In the data rows, zero lies at 4.5, halfway between 4 and 5.
Some points:
[5 4 2 2 5 4 5 6 4 5 6 5 3 6 6 4 4 5 4 9 5 2 5 6 4 4 3 6 5 5 3 7 5 4 3 5 4
 5 6 7 2 2 6 3 4 6 1 5]
[5 4 4 5 5 6 0 3 4 4 4 3 3 3 9 5 5 5 8 4 6 4 4 1 7 6 5 3 3 4 4 5 3 4 2 5 5
 4 4 5 4 5 5 3 5 7 7 5]
[6 5 5 2 4 5 4 5 5 6 2 2 5 5 6 5 5 5 5 4 5 6 5 8 2 2 4 2 4 4 2 4 5 3 6 3 4
 2 4 3 7 7 4 2 1 2 6 4]
[8 6 5 5 5 3 4 4 6 6 4 5 5 4 5 4 2 6 1 5 4 4 6 4 4 4 4 3 6 4 3 5 4 5 8 4 4
 3 7 7 2 5 7 4 9 4 4 4]
[4 3 4 3 3 4 4 3 6 5 5 4 4 8 5 5 6 3 4 6 1 3 5 4 3 3 6 6 4 3 3 0 2 6 4 5 4
 5 5 1 0 4 4 5 4 5 6 4]
[0 6 6 4 4 3 4 5 5 5 6 4 5 5 5 6 3 6 4 6 4 3 4 2 3 5 5 2 3 4 3 4 9 7 7 2 4
 4 6 2 5 6 4 6 6 5 5 5]
[4 2 4 4 5 6 7 5 8 6 4 5 9 5 5 6 5 4 2 6 4 8 7 4 6 3 4 2 3 4 4 3 5 4 5 5 4
 4 3 5 4 9 3 3 6 7 5 4]
[5 5 5 5 5 7 5 6 6 6 5 5 4 5 5 4 4 4 4 6 3 5 5 6 4 9 4 6 5 5 4 3 5 4 5 4 5
 0 5 5 5 4 5 6 5 3 5 4]
[6 8 4 4 3 3 3 6 3 6 2 5 8 5 3 5 3 5 5 6 5 6 4 3 6 5 9 5 4 4 3 4 7 5 3 4 3
 4 4 3 5 6 5 3 2 4 3 6]
[4 5 3 4 4 2 5 6 2 7 3 4 5 7 6 4 4 5 6 3 3 3 6 6 5 3 5 5 5 6 4 6 4 4 6 6 9
 4 3 6 4 4 5 5 6 5 4 4]
[3 4 6 4 4 6 5 2 3 5 5 4 4 4 5 5 0 4 7 5 3 6 4 7 5 5 5 4 5 5 4 4 1 4 6 3 3
 6 4 4 6 7 5 4 3 6 6 3]
[6 4 5 5 5 4 6 6 5 0 3 5 4 5 6 6 5 6 5 4 4 4 3 5 6 6 4 5 4 0 6 5 5 5 6 6 4
 6 5 4 7 5 5 3 5 5 4 5]
[3 1 7 5 3 4 6 3 4 5 6 4 5 3 3 6 4 5 5 4 6 9 6 6 6 3 6 6 5 3 5 6 5 2 4 2 6
 2 6 0 2 3 5 5 4 3 5 3]
[4 5 5 6 4 6 5 4 6 5 5 4 3 5 6 0 5 5 3 6 6 4 5 5 6 3 6 6 4 4 4 3 5 5 6 4 5
 5 4 2 5 5 3 5 3 4 6 4]
[5 5 4 5 4 3 6 2 4 3 4 4 4 2 4 5 5 4 6 2 7 1 6 5 6 4 0 7 3 5 2 3 6 7 3 4 4
 4 4 3 3 6 5 3 6 3 3 6]
[3 5 7 4 5 5 7 6 3 6 3 9 5 6 6 5 5 6 6 4 4 3 4 5 4 2 4 5 6 7 6 3 4 3 7 6 2
 2 3 5 6 3 5 5 6 5 5 6]
[3 4 5 1 6 5 5 7 5 4 4 5 3 0 4 4 5 4 3 3 2 4 4 4 6 5 6 2 3 5 6 2 2 6 2 3 6
 5 5 5 3 2 5 1 6 4 5 5]
[3 4 4 3 9 2 4 2 4 5 3 4 5 5 1 3 3 2 5 4 4 3 4 3 4 3 6 4 4 2 2 5 6 2 4 5 4
 3 2 6 4 5 4 6 3 3 5 5]
[4 5 3 6 5 5 5 6 5 8 8 4 8 4 6 5 6 3 8 5 4 4 4 7 5 3 3 4 7 4 3 6 4 5 5 6 3
 5 4 6 4 0 6 5 6 3 7 3]
[7 5 8 7 6 3 8 5 3 3 1 2 4 3 6 7 5 2 3 6 3 5 3 2 6 5 5 3 5 8 3 4 6 3 7 5 4
 6 5 2 7 5 5 5 3 5 4 5]
[3 7 2 6 3 2 3 3 3 6 6 5 3 5 2 4 6 1 5 5 5 7 4 6 4 3 6 4 5 3 4 4 4 4 5 4 4
 2 3 3 6 4 2 4 6 8 2 6]
[4 9 5 4 3 6 6 4 7 8 4 5 3 5 3 5 5 3 5 5 7 4 6 6 5 5 5 5 4 2 5 2 2 2 3 5 4
 9 3 4 5 4 3 7 6 3 3 5]
[8 3 5 6 3 5 6 5 4 4 9 5 2 6 3 3 4 4 3 4 6 3 6 0 2 4 7 1 2 3 5 6 4 6 2 5 6
 4 4 4 5 4 6 5 6 2 5 8]
[6 4 8 1 5 4 3 2 3 5 6 5 7 7 3 3 9 7 4 4 4 5 3 5 6 9 4 4 7 5 4 5 4 5 5 3 4
 5 4 5 4 5 6 5 6 6 3 5]
[3 2 1 7 4 2 4 5 3 4 3 4 4 4 4 6 5 6 3 2 5 2 7 6 8 7 6 3 2 6 5 6 4 2 7 5 2
 6 3 5 4 3 5 3 3 5 5 4]
[7 4 5 6 5 5 7 5 3 5 6 4 5 4 5 5 5 5 6 3 6 3 4 4 4 5 5 4 5 4 6 5 5 5 4 4 5
 5 5 7 2 4 0 3 4 4 5 5]
[7 4 4 5 7 7 2 4 5 5 4 4 6 3 2 6 4 9 5 6 7 3 4 5 1 3 3 6 7 5 5 4 5 3 6 5 5
 3 3 2 6 3 5 5 7 7 4 5]
[7 3 0 2 6 6 6 6 1 5 4 6 4 3 7 6 5 6 3 5 5 5 2 6 7 5 4 3 6 5 5 4 5 7 4 3 4
 4 6 3 5 7 5 9 5 4 5 4]
[7 4 6 4 5 4 2 7 6 3 4 6 4 2 4 4 5 3 7 6 3 4 5 5 2 6 4 4 3 6 6 9 5 3 5 4 5
 8 4 2 4 8 4 5 5 4 6 6]
[3 5 4 7 3 7 4 1 5 6 2 5 6 4 2 5 6 5 4 8 1 4 5 5 5 4 4 2 5 3 5 6 2 6 2 4 6
 4 5 3 7 5 3 5 2 3 4 4]
[8 4 5 6 5 4 3 6 6 5 7 5 3 4 3 4 4 9 6 3 0 6 5 6 6 2 4 6 4 6 4 3 8 4 4 4 4
 4 4 7 5 5 5 6 5 4 3 5]
[5 6 4 5 3 5 4 6 2 4 7 5 5 5 3 3 5 3 4 4 4 4 4 1 5 5 0 4 3 4 5 3 4 2 4 4 6
 5 4 5 4 3 5 3 1 5 6 6]
[4 4 3 5 5 3 7 4 6 2 5 5 2 4 4 6 6 5 6 4 5 5 6 3 4 6 5 3 9 6 5 3 5 5 4 5 5
 7 5 5 5 7 5 2 3 4 6 5]
[4 5 5 7 5 2 5 4 4 4 4 3 5 0 4 4 6 5 6 4 6 6 4 6 1 6 5 5 2 5 6 4 2 7 5 7 5
 5 4 7 3 5 7 5 1 7 5 6]
[4 6 2 4 4 6 7 1 4 3 4 5 3 3 7 4 6 4 5 2 4 6 3 5 2 6 4 3 3 5 6 6 8 2 3 5 5
 5 6 4 3 4 5 3 5 6 5 5]
[4 2 3 6 4 8 4 6 1 4 2 4 3 5 1 5 4 4 6 5 6 7 4 2 3 5 5 6 4 5 4 5 6 5 7 4 4
 8 4 6 3 4 6 3 6 4 6 6]
[6 4 3 3 5 5 7 3 6 4 6 5 7 4 5 6 5 5 3 2 4 4 4 4 4 6 6 8 2 6 5 7 3 6 4 3 5
 6 5 4 9 4 5 3 4 5 7 6]
[4 6 5 4 4 6 6 8 4 6 4 3 3 8 3 5 4 7 3 1 4 4 6 5 5 4 4 6 7 6 3 8 4 6 2 6 2
 3 5 5 3 5 6 5 5 8 6 2]
[2 3 4 7 1 4 2 3 2 6 5 4 5 3 7 4 6 3 1 5 4 5 4 6 2 3 5 8 5 2 4 4 4 2 0 5 4
 6 2 7 5 5 4 4 6 2 6 4]
[4 3 4 5 0 4 6 5 9 3 4 4 5 4 2 5 4 3 5 3 6 2 0 4 5 5 5 5 5 6 4 5 4 3 5 4 5
 4 4 6 4 5 5 4 4 5 4 4]
[3 5 4 2 4 3 3 4 5 5 5 4 2 4 4 5 5 5 3 4 4 6 2 4 7 5 3 4 3 6 3 5 4 6 6 9 4
 5 5 3 5 5 2 3 6 2 5 6]
[5 4 8 2 3 7 4 2 4 4 5 4 3 5 3 6 5 1 4 5 6 2 7 7 6 2 6 5 4 5 3 4 6 6 5 4 4
 4 5 8 6 5 4 5 3 5 5 3]
[5 5 5 3 5 2 5 5 7 5 2 3 4 7 6 4 5 7 6 6 5 8 4 4 2 3 2 6 4 6 3 5 2 5 3 3 3
 5 5 6 7 1 4 7 7 4 4 4]
[4 6 7 7 9 6 4 6 7 4 7 5 1 6 7 8 7 4 3 6 7 6 1 6 6 3 4 6 4 6 5 3 3 7 4 2 6
 7 3 4 4 5 5 3 4 3 4 6]
[3 7 4 4 3 5 3 4 3 0 5 3 8 7 5 4 3 3 5 5 4 5 6 6 5 3 6 4 5 6 5 3 3 3 4 5 4
 4 3 5 4 3 3 6 5 3 4 4]
[5 5 5 3 5 3 4 5 4 7 4 0 5 7 5 4 3 4 4 5 4 3 5 3 5 3 3 5 6 5 9 5 6 6 5 5 3
 3 3 5 5 4 6 5 6 4 3 4]
[4 5 3 3 3 4 2 2 7 4 4 7 4 3 5 5 4 4 3 3 4 7 8 1 5 4 5 5 5 2 4 6 5 4 6 3 6
 4 5 5 3 3 3 6 2 4 6 5]
[7 2 6 4 5 3 2 6 6 6 4 7 7 5 5 3 1 3 4 4 5 5 4 6 4 5 3 3 7 4 4 3 7 7 2 5 5
 6 7 4 5 1 5 4 5 6 4 5]
[6 5 4 6 5 3 4 5 4 3 6 8 4 4 4 5 5 4 5 4 6 5 4 1 3 6 4 3 2 5 5 4 5 5 4 5 4
 5 4 4 5 6 5 3 4 3 2 0]
[3 2 4 4 5 7 4 6 5 6 5 3 6 3 7 3 4 3 5 0 2 4 5 4 4 4 5 6 6 4 4 6 3 4 5 6 3
 5 5 5 4 3 5 6 4 4 0 5]
[4 5 4 7 6 4 4 5 3 5 5 4 5 6 3 4 6 4 6 4 7 4 4 4 5 4 5 5 3 6 5 3 2 2 4 5 5
 5 9 5 6 6 5 4 5 3 5 6]
These points spread out most along one direction. How far along it is each point below, from 0 to 99? The average is 50, and the first point in the table lies past the average. One standard deviation of the points above along it is 16.
[6 5 4 6 5 3 4 5 4 3 6 8 4 4 4 5 5 4 5 4 6 5 4 1 3 6 4 3 2 5 5 4 5 5 4 5 4
 5 4 4 5 6 5 3 4 3 2 0] 26
[5 5 4 5 4 3 6 2 4 3 4 4 4 2 4 5 5 4 6 2 7 1 6 5 6 4 0 7 3 5 2 3 6 7 3 4 4
 4 4 3 3 6 5 3 6 3 3 6] 39
[4 6 7 7 9 6 4 6 7 4 7 5 1 6 7 8 7 4 3 6 7 6 1 6 6 3 4 6 4 6 5 3 3 7 4 2 6
 7 3 4 4 5 5 3 4 3 4 6] 34
[7 3 0 2 6 6 6 6 1 5 4 6 4 3 7 6 5 6 3 5 5 5 2 6 7 5 4 3 6 5 5 4 5 7 4 3 4
 4 6 3 5 7 5 9 5 4 5 4] 53
[4 3 4 3 3 4 4 3 6 5 5 4 4 8 5 5 6 3 4 6 1 3 5 4 3 3 6 6 4 3 3 0 2 6 4 5 4
 5 5 1 0 4 4 5 4 5 6 4] 58
[6 5 5 2 4 5 4 5 5 6 2 2 5 5 6 5 5 5 5 4 5 6 5 8 2 2 4 2 4 4 2 4 5 3 6 3 4
 2 4 3 7 7 4 2 1 2 6 4] 56
[3 1 7 5 3 4 6 3 4 5 6 4 5 3 3 6 4 5 5 4 6 9 6 6 6 3 6 6 5 3 5 6 5 2 4 2 6
 2 6 0 2 3 5 5 4 3 5 3] 52
[6 4 8 1 5 4 3 2 3 5 6 5 7 7 3 3 9 7 4 4 4 5 3 5 6 9 4 4 7 5 4 5 4 5 5 3 4
 5 4 5 4 5 6 5 6 6 3 5] 61
[4 2 3 6 4 8 4 6 1 4 2 4 3 5 1 5 4 4 6 5 6 7 4 2 3 5 5 6 4 5 4 5 6 5 7 4 4
 8 4 6 3 4 6 3 6 4 6 6] 35
[5 5 5 3 5 3 4 5 4 7 4 0 5 7 5 4 3 4 4 5 4 3 5 3 5 3 3 5 6 5 9 5 6 6 5 5 3
 3 3 5 5 4 6 5 6 4 3 4] 77
[3 5 4 7 3 7 4 1 5 6 2 5 6 4 2 5 6 5 4 8 1 4 5 5 5 4 4 2 5 3 5 6 2 6 2 4 6
 4 5 3 7 5 3 5 2 3 4 4] 47
[6 4 3 3 5 5 7 3 6 4 6 5 7 4 5 6 5 5 3 2 4 4 4 4 4 6 6 8 2 6 5 7 3 6 4 3 5
 6 5 4 9 4 5 3 4 5 7 6] 34
[3 7 2 6 3 2 3 3 3 6 6 5 3 5 2 4 6 1 5 5 5 7 4 6 4 3 6 4 5 3 4 4 4 4 5 4 4
 2 3 3 6 4 2 4 6 8 2 6] 55
